Each named move below is a turn or a mirror, shown by a few rows before and after it. Which moves, in which order, take the first row of each later pair to the second? The first pair is answered.
move J817:
[ 28.6  -7.1  42.7 -23.4  -5.7 -18.5  32.4  16.3 -21.5 -19.3  21.5] -> [ 28.6  -6.0  46.5 -26.7  -7.5 -16.1  33.3  16.5 -22.8 -17.0  18.3]
[ 19.3  15.8 -29.7  48.4 -17.3 -15.7   8.0 -16.7  -5.9  20.1 -16.4] -> [ 25.3  21.4 -21.8  31.9 -19.5  -5.6   3.8 -12.4  -1.8  36.2 -33.0]
[ 18.6   8.9  -2.6  -0.8  11.1 -15.7  -1.3  -9.7 -20.8 -22.3  47.3] -> [ 28.1  22.9  17.2 -41.2  -0.1   8.4 -11.4   1.5 -19.8  16.8  10.6]
move J296:
[ 17.9  -9.3   0.4  -3.0  10.8 -26.3 -24.6  17.5 -24.8  -7.1  30.4] -> [ 15.7  -7.9  -3.1  -2.3  15.9 -24.6 -28.7  17.6 -19.5  -4.6  30.1]
[ -1.5 -25.2  22.5 -17.4   0.8  11.8   6.9  19.7   3.7   5.4   2.1] -> [ -0.8 -27.3  21.1 -17.6  -2.3  13.9   5.4  19.7   1.5   6.7   0.5]
[ 24.4  -3.7  24.7 -32.1 -12.8 -18.0  -6.2  21.4 -23.1  21.0   6.7] -> [ 12.6  -0.3  19.2 -35.1   6.0  -9.6 -24.0  22.6 -14.0  32.4   5.1]
[ -4.2  23.4 -18.4  39.4 -15.0   2.1  -4.2 -23.9   7.2  -4.9 -10.3] -> [ -3.7  22.9 -21.4  41.8 -11.0   2.4  -5.9 -21.8   7.8  -6.8 -12.5]
move J455:
[-11.8 -10.1  28.9  -2.0 -24.5 -10.1  28.0  18.6 -13.1  -1.4 -28.6] -> [ 17.9  -5.7  24.3 -34.8   8.0  -7.3   4.1   9.7 -12.6 -18.0  32.3]
[ 14.8   3.8  27.5 -34.4  22.3  -3.4  20.9  -5.4  14.1 -25.8  11.2] -> [ -4.7   3.8  25.9 -13.6   7.0   6.1  37.8  -4.5  22.7 -18.8 -25.3]
[ 22.6  13.2 -24.7  41.9 -23.0  -8.5  20.5 -36.9 -21.7 -20.1  -4.9] -> [ 31.4  14.1 -23.0  33.5 -23.9 -15.7  13.3 -40.1 -26.4 -20.5  13.3]
[  2.5 -17.5  20.2 -26.9  15.3 -10.9 -10.0  39.3  18.6  26.4  -4.6] -> [ -1.7 -11.8  11.8 -29.0  32.6  11.0 -10.3  26.2  35.6  12.8  -0.9]
move J875:
[  3.4  13.2  -7.6  -5.1  -8.7 -23.1 -34.7  10.9 -54.6  18.6  33.4] -> [ 16.3  20.3 -16.4  -4.0 -15.4 -20.3 -34.1   4.1 -55.0  22.3  21.0]
[-31.2   3.2   0.5   3.5   7.4  20.3 -12.4   8.9  34.1  -1.1 -27.1] -> [-38.6  -1.8  -3.8  13.9   7.4  13.6 -13.0  10.1  28.1  -1.4 -22.5]
[ -4.8  -5.1 -20.1  -4.1  45.3   7.4 -27.5  -3.0  13.6  -6.1  34.1] -> [ -4.6  -7.2 -41.3  28.5  31.6 -10.1 -21.9  -2.6   4.4 -12.2  27.1]
move J938:
[  1.4  -3.8  21.5  15.9 -24.1   5.1  47.4 -10.4  -7.9 -26.4  -4.3] -> [  0.2 -13.4  23.7  15.2 -17.9 -11.5  38.9  -8.1 -18.0 -30.8  20.1]
[ 35.7  19.9 -26.4   6.2  -7.2  16.6 -31.5 -15.2  12.9  34.9 -18.7] -> [ 10.8   8.5   4.8   1.1 -19.2  29.7  -2.8   5.0  19.0  40.4 -52.9]
[ -0.8  -5.7  30.0 -69.4   1.9  60.8   6.9  -3.4  22.7  37.4 -37.0] -> [-25.6 -34.1  57.5 -68.2  12.3  21.0   2.1  27.1  10.4  32.5  -0.6]
Now pairs of rows:
Each pair is 2 to 3 moves apart.
[ 28.0 -19.4  26.7 -10.2  11.6 -38.5  27.4  -2.9 -32.6 -46.0  69.1] -> [ 45.9  23.8  -9.1   8.5 -42.6  19.2  55.8 -37.1 -15.4 -19.7 -47.1]  J938 J938 J455
[ 42.9  11.0 -31.2   5.3 -45.6 -18.1  -2.9 -16.0 -28.6  18.6 -24.9] -> [ 41.8  21.5 -20.6 -44.7  -2.7  25.3 -28.9 -14.9  -0.5  29.0 -17.9]  J817 J875 J296
[  6.8   7.9  -0.7  12.1 -17.1   1.9  36.9 -34.0  -7.2 -16.3 -16.5] -> [ -7.4  13.0   8.9 -21.6  23.5  27.9   4.7 -23.7  18.8   1.6 -16.2]  J875 J296
[ -3.3 -13.9  10.7  38.5 -13.2 -21.0  30.8   5.2 -16.2  -8.6 -14.9] -> [ 34.2   6.4 -17.3  26.2   4.1  -6.4  13.9 -25.6 -11.2 -20.2  13.5]  J938 J455 J875
[ 23.8  11.0  57.5 -54.4  -5.0  50.2   6.3   9.6  41.6  23.7 -11.0] -> [ 43.3  28.0  22.5 -40.1  -5.2  65.0   5.1 -18.6  46.9  13.3 -15.4]  J817 J938 J817
[-24.3  -0.1  12.1 -20.4 -18.7  -4.0 -20.1  25.4  12.0  54.0 -24.7] -> [-13.3  -0.9 -20.4  13.9 -25.6 -32.7 -32.9  13.2  -6.2  46.1  -0.6]  J875 J938 J875
[ -6.6  -9.1  32.1 -18.5   0.4  17.2  31.6  -1.8   9.0 -11.1  -6.1] -> [ 27.5  -4.2   1.0 -16.8   7.2 -10.2  -4.4 -15.8  -8.7 -12.9  39.5]  J455 J938 J938
[ 39.0  12.8 -35.7  29.3 -21.4   0.6 -34.2 -34.6 -19.5 -14.7   2.4] -> [  5.2  20.6 -20.9  20.2 -17.0  40.8 -24.5 -22.2   8.9   5.3 -53.9]  J938 J296
[ -5.2  -7.4  13.0 -22.7   9.8  -8.0 -12.7  14.9 -10.2   1.8   8.7] -> [-17.6   6.4 -18.5   8.6   7.6  13.7  -5.7  -5.5   3.2  -8.4 -18.6]  J817 J938 J455
[  2.2   2.4 -35.9   8.4  32.3  -3.3 -42.7 -12.7  11.1  -5.8  33.1] -> [  4.1   4.0  -3.7  17.0 -39.2  -0.7  15.1  -2.3  -5.6  17.3 -56.5]  J455 J296 J817
[-30.5  -5.8   3.4   1.6  -9.7 -11.3 -33.4  22.6  21.0  25.3  -2.3] -> [ -5.7   8.6 -27.7  13.2   1.9  -2.8 -43.8  -5.7  25.5   6.1  18.1]  J817 J455 J938
[  3.2 -16.3  -6.2  22.6  -3.4 -18.1  37.1 -17.5  -9.1 -35.9   9.0] -> [  5.9 -14.7  28.5 -15.7 -17.7  -4.8  44.6  -3.9  -9.3 -10.8 -18.9]  J875 J817 J938
[-12.2 -13.9  -0.3  38.6 -23.0 -10.3  -9.2   9.8  -7.6  -6.1  -1.0] -> [ 19.3  10.1  -8.6  20.6 -30.6  15.5  -3.4 -15.0  -1.7  -8.6 -14.2]  J455 J875 J938
[-50.0   2.3 -10.0  27.9  -5.1  10.7 -20.4  20.3   3.9  47.9 -55.6] -> [ 55.0   2.4  29.5 -63.8 -18.2   5.0   1.4  -2.7 -30.7  13.8  18.2]  J296 J875 J455
[-21.2  -8.8 -22.0  19.7  21.6  -0.8  -0.5  -5.3   9.1 -15.4  30.8] -> [-20.0  -6.6 -11.7 -10.2  27.6   2.3 -26.3  11.8  10.0  20.2  19.5]  J817 J875 J938
[ -8.7 -16.8  20.6  26.1 -27.9 -18.7  33.1  14.3   0.9 -15.2 -23.2] -> [ -0.2 -22.8  32.1   6.9 -24.7 -29.3  28.9  24.3  -6.5 -12.1  -8.3]  J875 J938
[ 11.3  -9.4  45.8   6.0 -28.4 -14.5  23.6  22.4  -6.3  -5.9   2.3] -> [  3.6  -9.9  31.6   5.3   8.4 -11.2   3.1  17.1   8.3 -26.9  38.1]  J455 J817 J875
[  6.3  13.5  35.2 -23.0  16.1  25.2  25.7  -3.0  -1.3 -29.0   4.1] -> [-22.6  -7.5  42.3   2.0   8.8 -18.1   3.4  30.8 -21.5  -0.9  14.8]  J296 J455 J938
[ -1.1  -5.4  -6.2  25.6 -35.8 -50.2  17.9  18.0 -27.0  -4.0   7.5] -> [-18.0  27.4 -17.2  -4.3   5.8  41.4  14.4  -7.8  33.1  -7.2 -37.2]  J817 J455 J455
[ 12.4 -23.4   0.8  39.3 -18.8 -49.1  41.8 -18.2 -27.2 -52.9  29.8] -> [-30.1  -1.5 -33.4  29.1  60.4  12.4 -21.1 -25.6  31.0 -41.2  34.7]  J455 J296
[-14.7  -9.2   6.7  -9.9  35.8   3.8 -28.7  19.7  11.4  16.1  28.2] -> [-20.1  -1.0 -18.3  19.4  32.6   7.8 -32.7  10.1  15.0  14.6  12.1]  J455 J938 J938
[-14.2  -7.5  23.0 -23.5  48.3   6.2 -17.7  -1.4  20.2 -19.4  57.8] -> [ 16.3  -5.6  -3.6   7.2   1.2 -51.6 -31.7   6.6 -26.9  16.0  51.0]  J455 J455 J938
[  3.0   3.3  18.7 -41.9 -22.0 -17.5  20.1  -3.7 -20.4  24.1  -9.5] -> [ 20.7  12.2   3.4 -37.4 -15.5 -11.6  32.9 -25.9 -16.9  -3.2   3.0]  J817 J875 J875
[ 12.7   7.1  -2.2  14.2 -22.6  13.8   2.7 -13.5 -10.0  18.9 -49.1] -> [ -8.2  -8.2  -4.7  47.3 -18.8  -5.0  18.5 -12.5 -12.9 -14.3 -28.9]  J817 J938
[ 19.1  -3.7  -1.7  -8.3 -16.6 -13.7 -19.4   4.5  -9.3  27.7  11.9] -> [  5.2   8.3   3.8 -13.0  -9.4  30.1  -0.2  -5.2  19.6  19.4 -21.7]  J938 J455 J938
[ 32.7  -5.1  -3.5   6.8 -23.1   4.4  24.7  -1.1  12.6  -4.6 -11.9] -> [ 19.2 -23.2  17.5  -3.8  -9.3 -13.2  16.1  19.4   8.0  -5.0  16.2]  J938 J875 J938
[ 19.0 -18.1  50.0 -59.8  16.4  24.7  30.3   5.6  24.5 -14.9  18.3] -> [-21.7 -32.7  26.4  15.7  12.5   8.8  55.2  -1.2  33.2 -52.8  16.3]  J455 J817
[-12.5  11.9  21.7 -57.3  49.2  58.2 -20.2 -11.4  35.1   8.1   6.2] -> [-34.3 -14.4  14.3  -9.4  59.1  20.9  -8.1 -13.1  24.9 -39.3  56.6]  J938 J817
[-38.7 -18.2 -23.6  57.6  -0.7 -18.8  21.4   3.5 -11.6 -32.9  13.7] -> [-39.2 -23.5  36.6 -18.9  -3.5 -16.6  -2.1  48.6 -18.9  37.1 -12.4]  J817 J938
[ 19.7 -15.5  21.3  -0.7  -2.3   4.4  43.6 -12.1   7.5 -49.4  39.9] -> [ 24.2  -7.5  13.5  -6.2   1.2  18.4  38.1 -22.0  15.4 -51.5  36.9]  J938 J938 J875
[  9.7  -3.0 -24.6 -24.7  28.4 -18.3 -43.6  11.9  -3.2   7.2  39.1] -> [-26.1 -19.6   5.0  -1.0 -12.6 -37.0 -15.3  42.8 -19.2  28.6  -8.4]  J455 J938 J455
[-25.3  -9.6 -23.3  31.1   9.0   6.4  12.5  -1.8  14.1 -16.8 -17.8] -> [-36.3 -24.6  13.9   2.4  13.8  -8.9   0.8  26.7   5.7   9.1 -12.5]  J938 J817 J938
[ 36.8  12.2 -39.0   8.3 -55.1 -19.3  32.0 -30.7 -10.9 -24.4  22.8] -> [-23.3 -14.1  18.0  -1.2 -51.5  -4.0  69.7   5.2   8.4 -27.4  -5.8]  J455 J938 J938
[-43.9  14.6  18.1   2.6  27.1  34.4  24.5  17.7  40.6  -2.0  -7.8] -> [-32.4   2.3  -0.8  52.9 -20.5 -25.8  30.6  27.6  -0.8  12.8 -15.3]  J938 J455 J875
[ -1.7  27.6  -2.2  12.7   0.1  11.7  21.9 -32.8   0.8 -32.0  -6.6] -> [-36.3  25.1  11.9   0.6  11.5  14.9 -12.1   1.9   6.4  18.1 -32.7]  J875 J455 J296
[ 38.5  14.1 -40.9  14.1  -5.2  -1.7 -14.6 -22.8  -7.8 -22.0  27.6] -> [ 39.8  10.6  17.8 -49.7 -20.0  23.2   2.3   2.7  -7.0   8.9 -10.0]  J938 J455 J875
[  0.3  10.7   6.5 -16.5 -16.8   2.8 -16.5  25.8 -14.9  54.7 -41.2] -> [-16.1 -14.5  -1.8  16.4  19.6 -38.8 -33.0  27.5 -19.4  13.1  41.7]  J875 J938 J817
[ -7.1   7.7 -10.0   5.4   1.2  16.2 -16.1   4.5  -0.8  24.8 -19.7] -> [ 16.0  -2.7  -4.4  10.8 -14.8 -15.3  -5.6   2.1 -21.9   6.8  11.5]  J455 J296 J817
[-15.9  -1.3  -7.0  31.0  12.3  -0.7  14.0  -9.9   9.9 -37.9  22.0] -> [  5.8  18.6  -6.6  -2.1   9.8  31.4  12.3 -23.8  21.8 -30.1   1.6]  J938 J875 J875
[ 20.2  -0.3  18.8 -48.7  -0.8   7.4   3.1  -1.9  -3.6  -1.9  12.4] -> [ 17.3  -1.0  -4.8 -20.9  13.3   2.2   6.4 -20.9   1.5 -29.3  36.6]  J817 J938 J875
[ 26.8   6.4 -20.2   7.8 -14.5  15.4   5.8 -23.1  13.4  -7.1  -0.9] -> [ 15.6  -7.4  14.0  -7.4 -31.9  -8.4   9.0   6.1  -3.0  22.3  -3.8]  J296 J938 J455
[-18.7 -11.6  -2.7  16.1   0.7 -26.9 -12.7  22.7 -11.2  11.0  -3.7] -> [-29.0  -3.3 -12.2  25.5  15.6   6.7  -0.2   0.2  13.0 -15.5 -15.5]  J296 J455 J455
[-29.7  17.5 -10.0  14.9  36.8  52.5  -7.8 -16.8  32.2 -18.2  -7.3] -> [-40.3  11.4 -10.6   9.6  40.2  31.5 -42.7   7.1  23.6  19.7  -8.1]  J296 J455 J296
[-11.1  -3.6  12.3  -6.0  16.0  15.8  14.0   2.9  13.7 -24.0   8.8] -> [-32.1  -9.5  11.0  11.5   2.8   3.8  10.6  12.5  10.4  -7.9 -11.8]  J938 J455 J296
[ -5.9 -21.0  28.8  -7.2 -22.4  -9.6  23.7   3.1   4.1 -39.7  14.3] -> [ 13.6  -0.7  33.2 -48.5 -14.6  17.8  -2.3   3.8  12.7  -5.6  -7.8]  J455 J938 J817
[ 20.3   5.2 -19.1  16.8   8.5   3.7 -25.2 -22.1   6.6  24.5 -19.8] -> [ 29.9  -3.9 -15.4  23.8  -9.9 -17.4  -8.0 -20.3 -11.5  15.1 -11.1]  J455 J296 J817
[-47.4  -9.3  14.8  -4.7  38.7  32.2   9.1   2.0  33.3  10.0  -9.2] -> [-47.4 -26.1  30.4  -3.8  20.4  -5.0   4.4  27.2   4.3  32.9  -9.8]  J938 J817 J455
[ 33.2  13.3  -5.1  12.1 -38.8 -24.2  -5.2  -7.8 -20.8  15.5 -19.0] -> [ 25.1  30.2  -4.5 -13.7  -2.2  30.7 -10.3 -20.1  18.7   1.7 -31.4]  J455 J938 J296
[ 15.1  -6.4   5.1 -14.2  -9.8  -1.3 -19.6  10.1 -16.7  18.8  10.5] -> [ 12.4  -2.3 -14.0   4.1   0.7  -0.6 -30.8   3.1 -12.1  13.9  17.1]  J817 J875 J296
[ 30.3   9.7  14.5 -26.6 -35.4  -6.3   5.0   8.8 -24.5  42.6 -35.6] -> [ 32.4   7.1 -36.5  38.0 -29.8 -23.9  17.8 -24.7 -23.6 -14.7   3.8]  J817 J938
[ 41.0  -1.2  19.2 -22.2 -27.2 -16.6   2.0   5.0 -19.6   9.4  -3.1] -> [-12.7   6.4   9.8 -23.1  25.3  30.0 -26.2   6.3  30.4  12.1 -17.6]  J875 J296 J455
[ -1.3  14.3 -12.4  -5.9  18.5  22.7 -32.7   9.8  17.2   6.4 -23.5] -> [ 19.3  -8.3  18.6  -1.3 -20.6 -18.8  15.4  14.9 -19.3 -24.9   2.7]  J296 J938 J938
[ 29.2  -3.0  -9.6 -28.1 -12.9 -11.1 -12.9  -3.6  -5.7  21.2   6.0] -> [ 18.6 -14.0  16.9 -39.8  -8.7  -6.9   2.2   9.4  -5.8  11.5  12.3]  J938 J875 J296
[ 17.9  18.1 -39.9 -13.6  16.9  32.5 -26.5 -21.8  20.8  13.2  -1.2] -> [-14.4  -8.1 -25.4  33.7   5.6   6.3  23.1 -20.1  17.9 -36.9  16.8]  J938 J817 J296
[-18.2   1.0  32.3 -32.7  14.1  39.8  11.9   7.4  26.0  -7.4  -9.9] -> [ -3.9  -6.6   3.3 -16.1  32.9   6.8 -17.9   0.1  12.2 -22.8  54.4]  J938 J817 J938
[ 28.9  11.8 -13.1 -30.0  -0.2  25.5 -13.0 -15.0   8.8  14.6 -15.2] -> [ 32.4  11.8  -5.3 -19.0 -19.3  24.0   8.3 -16.7   2.6   8.0 -28.4]  J296 J455
[-17.3  -5.7 -19.5  33.8 -22.6 -35.3 -28.7  24.6  -9.4  62.5 -48.3] -> [ 29.6  -0.5   0.7 -54.2  35.2 -12.8 -59.3  10.8   2.2  37.1  36.7]  J875 J938 J455
[-27.5   1.6 -27.9  27.3  10.0 -13.0 -13.1  -5.2  10.4 -18.7  13.7] -> [-30.6  -1.5  12.0 -20.1   1.5   2.0 -16.5  22.9   9.8  24.3 -19.4]  J817 J938
[-18.0   8.1 -42.8  42.5  22.2 -15.5 -34.8  -7.8  -1.2  -6.8  28.5] -> [ 21.5  20.6  -1.2   2.5 -44.1  21.5  41.3 -20.1  -6.8 -10.6 -42.4]  J296 J875 J938
[-32.1  -6.2  -4.7   2.3  32.9  14.8 -44.4   7.8  15.7  -3.1  51.1] -> [ -1.8  -9.7  33.1   5.5 -59.5   1.0  36.0  11.7 -23.4   2.2 -18.6]  J817 J455 J296
[ -7.7 -21.5  14.7  12.5  10.0 -39.0  10.1  12.1 -19.5 -43.6  58.3] -> [-26.7  10.5 -40.0  34.7  40.5  -4.0 -51.5   1.6  12.2   5.0  16.1]  J875 J296
[ -6.0   3.8 -10.9 -12.1  34.4   9.7 -21.0  -8.3  16.4  -9.7  35.7] -> [-28.7   5.9   4.4  -1.3  -0.5  17.5  -1.2  12.9  17.6  24.0 -37.5]  J817 J455
[ -8.5  14.6 -24.2   7.5   7.5   4.4   3.2  15.3  -2.7  16.7 -32.5] -> [ -5.5   2.3   3.8 -24.8  20.5  -8.4  -7.3  31.4 -12.6  15.4   2.3]  J875 J938 J455
[-18.3  29.0 -17.4  19.5 -17.7  24.6  11.9 -13.5  17.2  25.6 -56.7] -> [-16.1  21.9 -36.6  44.4   1.4  16.7  24.1 -37.4  17.0 -29.9  -7.9]  J875 J817 J875
[ 33.7  11.0 -19.4  -8.0 -26.5 -13.7  -7.2 -13.2 -21.1  13.2  -2.0] -> [ 10.3  -3.6  26.9 -45.8  -4.5   0.8  -1.0  13.8  -8.0  18.5   4.0]  J938 J875 J938
[ -0.1 -17.8 -10.2  25.3 -35.5 -35.5  48.2  15.1 -24.2 -31.9   1.4] -> [ -0.2  -7.2  32.1 -48.9 -21.7   2.0  35.8  39.0 -10.7  14.0 -29.3]  J817 J875
[-18.5   7.6 -45.1  21.3  19.0  20.2 -26.7   0.2  12.1  -4.6  20.6] -> [ -9.8   5.4 -48.9  44.2 -18.5   3.7  -5.1  -4.0  -7.9   0.4  -4.5]  J455 J875 J817
[-10.0  15.0   1.0 -22.2  30.4  37.1 -14.1  -7.9  30.8  -7.6   3.9] -> [ -0.7  -3.4  15.4   2.1   2.6   4.8  32.9 -11.2   9.5 -46.8  23.8]  J938 J817 J296
[ 16.5 -35.6   3.9 -38.2   9.8  13.2   2.4  -9.6  25.5   7.1   4.0] -> [  7.4 -36.7  -1.7 -21.1 -11.5  -1.1   0.5   3.8  12.0  37.4 -27.8]  J875 J875 J817
[ 48.6 -10.4 -13.3   4.9  -6.7  -2.1  16.5 -29.4  -8.5 -52.1  37.7] -> [ -4.0  -6.5  -3.6  23.7 -12.9  36.7  38.9 -22.2  22.3 -41.1 -35.4]  J875 J875 J455
[-11.5  -8.6 -21.5  12.3  37.3  -1.7   7.0 -12.2  21.8 -42.1  48.5] -> [-47.2 -30.8  22.8  10.9   0.8 -29.3  12.1  44.1   3.1  19.1  -5.2]  J455 J817 J938
[-27.7   6.3 -31.8  28.5   6.6   5.8 -12.4  -9.6  -3.1  -1.8  -5.2] -> [-21.9  13.1 -25.0   8.0  -1.1  29.3  -0.7 -11.0   3.8   5.3 -27.2]  J938 J875
[ -4.1 -15.3  15.6   7.4 -13.2   3.6  45.8   1.9  -9.7 -26.6   5.5] -> [ 17.1  -9.7  24.6 -30.2  -9.3  12.4  28.8   3.4 -12.4 -11.4  13.7]  J817 J455
[ -0.5   4.5 -14.6  38.6 -17.9  -4.9   9.2 -16.7  -9.3  -2.4 -10.9] -> [ -6.5   2.5   3.1  21.5 -25.2   5.0  14.7  -7.7  -8.1  12.8 -31.4]  J938 J817
[-67.0   0.8 -27.2  43.9  24.5  11.3   7.8   6.8   6.3  -9.3 -16.0] -> [-39.9 -14.5 -10.8  23.0   5.2 -45.7 -12.8  35.2 -38.6  23.6  15.7]  J455 J296
[-18.9  20.6   5.4   6.8 -17.0 -15.0   6.4  21.0   1.5  39.4 -64.6] -> [  4.1   4.1 -14.2  25.3  13.4 -61.2 -10.6   2.6 -17.6 -18.0  42.4]  J817 J455
[-38.2 -18.8  24.8 -14.6   3.5  -4.4  -9.3  25.7 -23.7  25.0  -7.1] -> [ -1.6 -14.6   6.3  -5.4  -9.9 -30.6  -6.3   8.4 -45.8   3.8  26.4]  J938 J296
[-12.6 -11.0  24.9 -11.9   8.2  -5.7   2.7  -2.8   9.3  -5.4  21.1] -> [-14.5   0.8   7.7  15.0  -9.3   1.9  19.1 -14.4  12.8 -11.6 -11.2]  J938 J455 J296
[-36.7 -24.5 -10.3   2.8  12.7  -5.6 -20.3  46.8  27.9  -8.3  30.7] -> [ 12.5 -24.6  11.9 -33.8 -20.5 -24.4  -2.6  50.8  -5.1   5.5  33.6]  J296 J817 J938
[  5.7 -13.7  15.6 -29.5 -19.8  -6.5  16.6  46.6 -15.4  19.5  -6.9] -> [ 19.6  -9.0 -28.2   9.8  -8.9 -25.9  -3.8  21.7 -22.2  -3.2  35.3]  J875 J817 J938
[  9.2   7.4  23.7 -17.0 -13.4   4.2  47.3  -3.9  -8.9 -13.0 -18.5] -> [ 14.4  14.2  18.2 -22.9   0.8  18.1  41.3 -13.4  -0.3 -26.2 -10.4]  J455 J455
[-47.4  -9.6  19.4   5.3  52.5  32.8   9.7  21.0  28.5 -17.3  12.6] -> [  3.0 -17.6  22.1  15.4  10.1  -3.8  48.7   0.4  -9.8 -53.5  43.7]  J938 J296
[  9.2   7.0   6.2  13.2  32.2  -7.6 -20.3  33.0  27.3 -19.0  35.7] -> [ 47.1  18.2  -7.3  27.6 -15.0  -6.3  18.5   6.2  10.3 -30.6   6.7]  J296 J875 J938
